X =
array([[137, 111, 126,  68, 121, 110, 113,  68, 140, 136,  84, 164],
       [137, 111, 125,  70, 123, 111, 114,  68, 138, 139,  87, 166],
       [125, 118, 121,  77, 103,  85, 111,  57, 152, 142,  99, 162],
       [110, 203, 108, 102, 180, 140, 144, 152, 119, 141, 166, 101],
       [102, 227,  81, 118, 208, 170, 145, 157, 104, 134, 190, 142],
       [139, 112, 122,  77, 125, 112, 117,  66, 130, 149,  91, 166],
       [127,  99, 223, 142, 116,  80, 201,  92, 204, 121, 163, 113],
       [123,  99, 229, 141, 118,  77, 205,  94, 206, 116, 165, 125],
       [130, 102, 224, 145, 113,  78, 192,  89, 207, 125, 161, 115],
       [114, 207, 110, 116, 188, 150, 141, 142, 113, 144, 176, 107],
       [107, 224,  89, 127, 208, 172, 142, 147, 102, 138, 190, 138],
       [125, 118, 121,  75, 101,  83, 112,  57, 156, 141, 100, 161],
       [109, 204, 109, 100, 180, 140, 143, 152, 119, 140, 167, 102],
       [129,  96, 220, 142, 114,  80, 203,  91, 202, 124, 164, 101],
       [127, 104, 228, 145, 115,  77, 191,  90, 208, 122, 162, 125],
       [127, 116, 122,  74, 104,  87, 112,  58, 152, 140,  97, 162]])
X[0, 0] -> 137
X[1] -> [137, 111, 125, 70, 123, 111, 114, 68, 138, 139, 87, 166]
X[9] -> [114, 207, 110, 116, 188, 150, 141, 142, 113, 144, 176, 107]
X[0, 3] -> 68
X[:, 9] -> [136, 139, 142, 141, 134, 149, 121, 116, 125, 144, 138, 141, 140, 124, 122, 140]
X[10, 11] -> 138
X[15, 10] -> 97
X[:, 10] -> [84, 87, 99, 166, 190, 91, 163, 165, 161, 176, 190, 100, 167, 164, 162, 97]
X[5] -> [139, 112, 122, 77, 125, 112, 117, 66, 130, 149, 91, 166]
X[11, 1] -> 118
X[6, 1] -> 99
X[8, 4] -> 113
X[15, 8] -> 152
X[0, 2] -> 126
X[8, 11] -> 115
X[1, 9] -> 139
X[1, 5] -> 111
X[9, 11] -> 107
X[9, 0] -> 114
X[12, 8] -> 119
X[7, 3] -> 141
X[11, 5] -> 83
X[6, 6] -> 201
X[12, 11] -> 102
X[0] -> [137, 111, 126, 68, 121, 110, 113, 68, 140, 136, 84, 164]
X[1, 4] -> 123
X[5, 7] -> 66
X[13] -> [129, 96, 220, 142, 114, 80, 203, 91, 202, 124, 164, 101]
X[12] -> [109, 204, 109, 100, 180, 140, 143, 152, 119, 140, 167, 102]
X[5, 11] -> 166
X[4, 3] -> 118
X[8, 10] -> 161
X[5, 6] -> 117
X[8, 6] -> 192

a = -31  -33   -6   24   -5  -30  -27  -48   -6  -14   58   25  -68
a[0] -> -31
a[3] -> 24
a[10] -> 58
a[4] -> -5

W =
11,-17,-7,-35,-33,52,43
39,38,-81,-23,-17,-75,-1
4,-46,22,-57,6,-4,9
-40,41,-35,-69,-5,-17,39
28,-35,11,-70,-26,-18,-29
50,43,-11,52,68,7,-43
-26,38,39,-16,72,50,5
W[-7][0] => 11
W[-7][-3] => -33
W[-7][1] => -17
W[6][-3] => 72
W[-6][-6] => 38
W[1] => [39, 38, -81, -23, -17, -75, -1]
W[3] => [-40, 41, -35, -69, -5, -17, 39]
W[1][2] => -81
W[:, -6] => [-17, 38, -46, 41, -35, 43, 38]
W[:, -1] => [43, -1, 9, 39, -29, -43, 5]
W[:, -3] => [-33, -17, 6, -5, -26, 68, 72]
W[-1][-6] => 38
W[0] => [11, -17, -7, -35, -33, 52, 43]
W[-5][6] => 9
W[3][-7] => -40
W[0][3] => -35
W[-7][-5] => -7

m =
 36  -11   21  -50  -18  -35  -42   45  -64  -21
  7    8   25    4    3    7   -1   17    2    9
Indices start at 0.
(0, 0): 36
(1, 2): 25
(1, 6): -1
(1, 3): 4
(0, 9): -21

M =
[[ 34  17  12 -34   9  -4   9  -7   3  35]
 [-24  -4  -9 -13  17   6   5  12   9  -2]
 [ 41 -26   7 -27   0   3  -2  29   0 -26]
 [  3  11  -6  25   9 -12 -20  -6  13  13]
 [  9  21   1 -67  31 -20  -4  -2  42 -38]
 [ 39 -31 -13 -38  26  14  -3  17  13 -30]
 [ 22  -6  -9 -11  30   1  19  -5  23 -16]
 [ 25  20   9  -9  23 -24  19   5  25 -13]
 [ 34 -21 -13 -40  23 -11   1  21  23 -40]
 [ 12 -29 -14  12  -6   4 -20  10  13  48]]
M[0,0] => 34
M[7,2] => 9
M[5,3] => -38
M[:, 2] => [12, -9, 7, -6, 1, -13, -9, 9, -13, -14]
M[1,8] => 9
M[5,1] => -31
M[3,8] => 13
M[9,7] => 10
M[0,2] => 12
M[3] => [3, 11, -6, 25, 9, -12, -20, -6, 13, 13]
M[4,4] => 31
M[:, 3] => [-34, -13, -27, 25, -67, -38, -11, -9, -40, 12]
M[5] => [39, -31, -13, -38, 26, 14, -3, 17, 13, -30]
M[2,2] => 7
M[8,0] => 34
M[8] => [34, -21, -13, -40, 23, -11, 1, 21, 23, -40]
M[9,8] => 13
M[:, 9] => [35, -2, -26, 13, -38, -30, -16, -13, -40, 48]
M[4,7] => -2
M[0,1] => 17
M[2] => [41, -26, 7, -27, 0, 3, -2, 29, 0, -26]
M[9] => [12, -29, -14, 12, -6, 4, -20, 10, 13, 48]
M[1,9] => -2
M[7,3] => -9
M[:, 0] => [34, -24, 41, 3, 9, 39, 22, 25, 34, 12]
M[1] => [-24, -4, -9, -13, 17, 6, 5, 12, 9, -2]
M[:, 8] => [3, 9, 0, 13, 42, 13, 23, 25, 23, 13]
M[9,1] => -29
M[6,1] => -6
M[8,1] => -21
M[5,0] => 39
M[7,1] => 20
M[4,8] => 42
M[:, 7] => [-7, 12, 29, -6, -2, 17, -5, 5, 21, 10]

B =
[[ 33 -64  -6 -24 -26   5  22  21 -77  38]
 [-33  -8 -58 -41 -30  19  28  60 -70  29]]
Indices start at 0.
(0, 0) -> 33
(1, 6) -> 28
(0, 6) -> 22
(1, 3) -> -41
(0, 2) -> -6
(0, 3) -> -24
(0, 8) -> -77

data = ((51, 29, 38, 58, 49, 48, 53, 73, 44, 63, 57, 60, 49, 60), (64, 41, 50, 22, 44, 72, 63, 54, 60, 53, 26, 66, 62, 52), (27, 72, 25, 42, 46, 35, 81, 10, 52, 49, 76, 60, 44, 50), (61, 73, 52, 78, 38, 45, 32, 51, 29, 65, 51, 45, 48, 30), (69, 47, 63, 53, 50, 39, 54, 35, 41, 65, 48, 39, 64, 40))
Rows and columns are counted from 0.
(0, 0) = 51
(4, 4) = 50
(4, 12) = 64
(3, 5) = 45
(0, 7) = 73
(4, 7) = 35
(1, 0) = 64
(0, 11) = 60
(2, 4) = 46
(2, 13) = 50
(3, 9) = 65
(1, 3) = 22
(4, 8) = 41
(2, 1) = 72
(1, 10) = 26
(1, 8) = 60
(3, 13) = 30
(3, 3) = 78
(1, 2) = 50
(1, 13) = 52
(4, 10) = 48
(4, 9) = 65
(4, 5) = 39
(4, 2) = 63
(3, 8) = 29
(1, 7) = 54
(4, 13) = 40
(0, 10) = 57
(2, 3) = 42
(2, 7) = 10
